Each scene shows the same named points in several views, each turned, perhaps mirrored, and shifted as a whole.
A view may leave some points out, and in a few views one point is out of place. Which views, in the order they come, and which point in each? Write - if none.

Scene 1 (7 views)
In the rows, zero is written as 128.
view 1:
  zifat 125 115 142 150 151 126 130 153
  sozot 131 112 142 144 123 136 111 114
  suvaz 137 112 139 151 116 133 102 128
  Nazod 129 130 143 151 137 124 120 141
  sunas 128 98 140 132 114 142 108 105
  Kure 135 117 131 139 103 131 102 120
  misov 131 107 132 143 126 136 117 120
  kul 120 127 142 143 155 125 140 137
  gal 130 126 141 142 118 131 110 114
view 2:
  Lik 128 126 113 102 152 142 95 135
  sozot 101 120 115 113 150 136 122 141
  Nazod 106 122 122 110 140 133 89 125
  gal 91 118 115 109 151 140 120 132
  sunas 106 122 116 110 158 138 143 149
  suvaz 100 118 128 121 139 134 122 138
  misov 113 120 117 113 148 143 120 141
  zifat 128 128 124 108 141 129 81 131
  kul 122 127 109 98 153 136 78 127
  Kure 94 115 130 114 144 147 134 132
view 3:
  misov 122 168 89 169 119 119 106 142
  zifat 136 147 67 186 136 127 127 138
  gal 111 168 103 168 131 111 110 133
  sunas 109 185 91 152 118 116 100 144
  Kure 113 171 109 166 130 124 91 134
  kul 130 139 72 178 134 108 135 143
  suvaz 118 175 97 177 129 129 102 130
  Lik 131 149 72 171 125 114 122 147
  Nazod 126 150 87 186 139 120 123 131
  sozot 114 175 93 168 124 115 110 137
view 4:
  gal 125 132 157 124 115 143 139 114
  Nazod 143 140 157 114 144 143 134 110
  sunas 132 129 162 123 94 135 155 131
  Lik 155 129 156 94 132 141 146 116
  kul 153 125 155 92 147 139 141 103
  sozot 135 131 156 125 113 138 145 122
  suvaz 137 146 159 133 118 143 140 128
  misov 143 134 156 115 113 143 145 127
  zifat 162 141 159 102 150 137 142 115
  Kure 123 147 163 128 105 151 139 126
view 5:
  sozot 226 106 148 50 68 148 155 152
  kul 199 126 172 63 89 169 154 139
  Lik 211 121 170 59 84 169 158 154
  gal 216 108 148 48 61 142 151 147
  misov 225 107 157 51 69 156 159 160
  suvaz 231 105 151 49 55 152 167 145
  Kure 225 107 150 41 45 143 160 156
  Nazod 208 118 165 58 67 162 163 130
  zifat 213 126 173 64 80 178 170 136
  sunas 237 109 139 44 69 145 153 170
view 6:
  sozot 93 132 62 111 170 157 147 89
  Nazod 85 126 73 109 157 182 126 84
  sunas 91 128 61 97 169 142 163 84
  zifat 88 121 84 118 140 178 126 71
  misov 93 134 71 121 168 159 149 85
  gal 87 134 62 103 177 165 146 94
  suvaz 97 124 58 122 172 168 143 97
  kul 79 134 90 102 146 174 127 66
  Lik 85 133 88 114 152 166 139 68
  Kure 92 127 61 119 186 170 156 101
view 7:
  zifat 52 109 133 136 189 84 104 163
  suvaz 88 79 119 156 198 82 107 169
  Nazod 67 96 119 130 195 86 105 161
  kul 62 119 128 125 196 96 96 162
  sozot 94 93 121 155 204 91 99 166
  Kure 98 78 110 155 201 87 106 183
  Lik 69 116 134 139 194 94 96 172
  sunas 103 96 121 174 210 93 96 176
  gal 96 90 111 145 207 93 100 168
Views that do not fit: view 6
  out of place in view 6: sunas
